Rows swapped in pairs by one turn or mirror: which row each one swaps with:
The rows were stretched afterwards, more along some directions than others.
J_93: [-1.48 -0.33 -1.91  2.68  0.11  0.01 -3.35  2.59 -2.19 -0.82 -0.92 -0.90
  2.03  0.27 -0.89  0.04 -2.12 -3.18 -0.91 -1.47  2.91]
J_958: [ 2.26  1.65 -0.23 -0.22  1.71 -1.77 -1.80  0.47 -0.22 -3.29  0.67 -0.23
  0.47 -0.13 -1.73  0.11  0.16 -0.34 -1.85 -1.10 -0.17]
J_892: [ 1.94  0.54 -0.78 -0.09 -1.20 -1.60 -0.24 -3.80  0.14  0.14  0.23 -0.29
 -1.90  0.90 -1.73  0.06  0.10 -0.90  0.41 -2.59  1.60]
J_878: [ 0.52  1.62  0.91 -0.24  1.00 -0.28  2.06 -2.47 -0.12  0.68  1.59 -0.49
 -0.11 -1.63 -0.27 -1.60  0.70 -0.27 -0.10  1.55  0.22]
J_765: [ 2.01  0.43  0.37 -0.39  2.58 -0.39  0.62 -0.25 -1.02 -1.03 -1.07  1.55
  0.31  0.01  1.82 -0.72  2.26  0.77 -2.49 -0.84  0.49]
J_151: [-1.19 -0.85 -0.19  0.47  1.53  0.98  0.60 -1.52  0.75  2.84  1.40 -2.03
 -1.43  1.12  0.02  2.02 -2.51 -0.81 -0.71  1.75 -0.17]
J_587: [ 1.41 -0.35 -0.57 -1.05  1.29 -0.82 -0.18 -2.10 -1.01  0.92 -3.81  2.44
 -3.62  0.62  1.11  1.58  0.09 -0.63 -0.85 -3.96  3.24]
J_656: [ 0.98 -0.34 -0.43  0.92  2.08 -0.04  0.57  1.69 -0.56  0.03  0.48 -0.99
 -0.19  0.46  1.38  1.00  0.14  0.68 -2.07 -0.89 -0.42]
J_604: [-0.17  0.18  1.79 -0.46  2.43  0.04  0.76  1.93 -0.62 -1.76  0.08  0.07
  0.97 -0.55  0.20 -0.42  1.29  0.82 -2.52  1.37  1.72]
J_894: [ 0.12  0.50 -0.63  0.56 -1.07 -0.96 -1.04 -1.42  1.01 -0.37  1.22 -0.87
 -0.21 -1.34 -2.44 -0.58 -2.38 -0.30  0.69 -0.86 -0.36]
J_493: [ 2.93  0.97 -1.40 -1.49  0.69 -0.86 -0.58 -1.93  3.38  0.50  4.50 -0.05
 -2.04 -0.33 -1.74  1.10 -1.17 -0.19 -0.56  0.76 -0.88]
J_137: [-0.83  1.25 -1.01  0.74 -0.49 -0.12  0.55 -2.11 -0.02  0.94  0.71 -0.80
  1.40 -1.31 -1.64  0.32 -3.18 -1.75  0.29  0.51  0.17]
J_672: [-0.60 -1.93 -0.83 -0.94  1.00 -0.90 -0.91 -1.79  1.32  0.42  0.94  0.27
 -2.46 -0.32 -0.67  0.87 -1.40  0.09 -0.48  1.14  0.26]
J_202: [-2.32 -1.44  0.12  1.27  2.24  0.75  1.02  1.97 -1.11  1.31 -0.82 -1.32
  0.95  1.15  1.11  0.20 -1.44 -0.47 -1.32  0.67  0.59]
J_19: [ 0.72  0.82 -0.62  0.09 -0.73 -0.83  1.31 -3.54  1.29 -0.82  1.88  0.95
  1.33 -0.96 -1.30 -0.65 -0.60 -1.13  1.13  0.18  1.52]
J_184: [ 1.75  0.17  0.77 -0.64  3.35  0.37  0.34 -0.23 -0.03  0.23  0.16 -0.03
 -2.45  0.78  0.19  1.49  0.82  0.92 -2.38 -0.82  0.54]
J_175: [ 0.02 -1.59  0.01  0.18  1.26  0.52 -1.12  2.70  1.11 -0.51 -1.45  0.92
 -0.12 -0.11  0.25 -0.05 -1.51  0.32 -0.72 -0.76  2.03]
J_416: [ 3.57  0.70  1.81 -1.42  1.05 -0.83  1.24 -2.87  0.20 -1.21 -0.73  1.76
 -0.48 -0.72  0.71 -2.03  2.98  2.13 -0.59 -0.85  1.64]
J_505: [ 2.25  1.29  0.89  0.13  2.38 -0.47  0.09  0.53 -2.15 -0.09 -2.45  0.81
 -0.36  0.26  0.41 -1.50  2.34  0.32 -2.14 -1.60  2.76]
J_746: [-0.99 -0.72  0.16 -1.83  0.21 -0.53 -0.27 -0.10 -0.88 -0.51 -2.11  2.43
 -0.15 -0.91  0.49  0.52 -0.31  0.22 -1.27  0.68  1.60]
J_481: [ 1.13  0.90 -0.81  0.73  2.29 -0.53 -3.31  0.46 -1.32 -0.79  0.63 -0.33
 -0.71  0.02 -1.40  1.43 -0.22 -2.57 -1.51 -0.10  1.72]
J_963: [-0.42 -0.13  0.39 -0.54 -0.14 -0.16  0.56 -2.29 -0.34 -0.29 -0.60  0.31
  1.16 -1.99  0.10 -0.68  1.74 -0.88 -0.43  0.16  0.54]
J_825: [-0.19 -1.18  0.43 -1.74 -0.02 -1.07  1.08 -1.16 -0.69  0.32 -0.41  0.75
 -2.00  0.15  0.84  1.80 -0.11  1.56 -1.52  0.67  1.55]
J_988: [-0.24  0.33  0.00 -0.31  1.17 -0.31  1.08 -1.01 -0.12  0.07 -0.61  0.95
  1.64 -2.00  1.10 -1.41 -0.44  0.19 -1.93  0.16  0.98]
J_887: [ 1.43 -1.38 -1.38  0.41  2.29 -0.73 -3.64  2.13 -0.26  0.18 -0.11 -0.91
 -2.06  2.60 -0.96  1.25 -0.07 -1.68 -3.12  0.06  2.17]
J_561: [-0.22 -0.69 -0.86 -0.88 -0.53 -0.23 -1.43 -0.39  2.83  0.86  2.28 -0.22
 -2.53  0.69 -1.32  1.30 -1.05 -0.54 -0.86  1.25 -0.55]
J_10: [ 2.33 -0.74 -0.87  0.89  1.44 -0.27 -0.67 -0.17  2.49 -0.04  2.67 -0.87
 -2.98  2.02 -0.30  1.03 -1.27  0.25 -1.72 -1.92  0.96]
J_65: [ 2.82  0.69 -1.69 -0.13 -0.26 -1.43 -1.10 -1.42  2.66 -2.26  2.87  0.38
  0.04 -0.22 -1.44 -1.36  0.39  0.13 -1.02 -1.12 -0.60]
J_334: [ 1.63  0.81 -0.70  1.19  1.73 -0.89 -0.50  2.40  1.50 -1.54  2.84 -1.13
  0.21  1.28 -1.13 -1.48 -0.86 -0.24 -2.84  0.70  1.34]
J_546: [ 2.40  2.37 -0.02  0.35 -0.76 -0.77 -0.35 -1.60 -1.65 -0.93 -0.67  1.49
  1.35 -0.36 -1.01 -2.14  1.07 -1.29  0.24 -1.29  2.80]
J_730: [ 0.34  0.88  0.06  0.12 -0.12 -2.06 -1.05 -2.34 -1.69 -2.28 -1.72  1.63
  1.27 -1.91 -1.06 -1.24  0.72 -0.65 -1.15 -1.20  3.02]
J_429: [ 1.70  1.41 -0.42 -0.21 -0.01  0.10  0.60 -0.59 -0.31  0.51  0.77 -0.15
  0.33  1.62 -0.02 -0.48  0.79 -0.80 -0.81 -0.83  0.83]
J_276: [-0.34 -1.36 -1.86  2.56  2.06  0.11 -2.47  2.68  0.82  0.34  1.71 -3.13
 -1.23  2.27 -1.68  2.06 -3.02 -2.36 -0.92 -1.31  0.06]
J_999: [ 3.32 -0.43 -1.33 -1.57  1.89 -0.66 -0.39  0.69  3.12  2.85  0.68  0.80
 -3.48  3.48  0.50  2.16 -0.93  0.13 -2.73 -1.61 -0.15]
J_871: [-1.80 -1.06  1.12  1.66  2.81  0.33  0.54  1.60 -1.69 -0.72 -0.38 -0.43
  1.80 -0.39  0.63 -0.58 -0.92 -0.55 -1.07  1.62  1.88]
J_52: [ 1.02 -0.43  1.31 -0.43  3.24 -0.87 -0.15  0.37 -1.22 -1.89 -1.47 -0.04
 -0.24  0.30 -0.65 -0.90  0.51  2.05 -1.94  0.65  1.91]
J_224: [ 0.85 -0.07 -1.30  1.44  1.96 -1.21 -1.44 -0.96 -0.47  0.51  0.82 -0.73
 -0.36  1.00 -2.02  0.13 -1.97 -1.79  0.02  0.77  1.60]
J_506: [ 1.20 -0.85 -0.36 -0.95  1.34 -1.98  1.04 -2.22  2.60 -0.37  2.22  0.45
 -1.04 -0.77 -0.60 -0.45 -1.15  1.88 -1.67  0.77  0.24]
J_624: [ 0.23  1.04  0.69  0.59  0.64 -0.82 -0.83 -2.78 -3.20 -1.08  0.61 -0.85
  1.31 -0.88 -0.49 -0.65  1.57 -1.44 -0.43  0.82  1.70]
J_652: [ 0.86  0.30  0.20 -0.49  0.71 -0.91  0.13 -0.09 -0.07 -1.32 -1.92  1.32
 -0.32 -0.32 -0.83 -0.58 -0.06  1.47 -2.17 -2.17  1.79]
J_784: [ 1.15  0.96 -1.93  1.24 -1.10  0.27 -0.12 -0.85  1.86  1.06  0.91 -0.74
  0.55  1.31 -0.78 -0.17 -2.13 -1.10 -0.84 -1.92  0.72]
J_840: [ 0.39 -0.69 -0.80  1.22  0.75 -0.64 -0.43  0.50  2.40 -0.28  1.15 -0.60
 -0.40  0.57 -0.21 -1.03 -0.06  0.51 -1.98 -0.63 -0.83]
J_776: [ 2.18  0.43 -0.93  0.57  1.99 -0.14  0.68 -2.15  0.60  1.56  1.68 -0.71
 -2.06  2.15  0.08  1.51 -1.43 -0.90 -2.04 -0.32  1.70]
J_949: [ 2.51  0.91  0.27 -0.72  0.91  0.74  1.70 -1.54  0.28 -0.72 -1.93  2.08
 -0.36 -0.42  1.03 -0.94  1.80  0.86 -0.29 -3.23  2.53]
J_709: [ 2.49  1.49 -0.32 -1.69  1.69 -0.40 -1.08 -0.88  0.62  0.08  2.73  0.09
 -0.88  0.14 -0.44  0.51  0.07 -0.61 -2.48  1.82  0.54]
J_288: [-0.46 -0.81  0.36 -2.30  0.70 -0.09  2.13 -1.03  3.02  2.31  0.86  0.78
 -0.80 -0.20  0.70  1.77 -1.29  0.65 -0.85  0.83 -1.83]

J_999 swaps with J_288
J_892 swaps with J_276
J_505 swaps with J_604
J_878 swaps with J_334
J_481 swaps with J_730
J_93 swaps with J_624
J_10 swaps with J_894
J_429 swaps with J_202
J_672 swaps with J_65

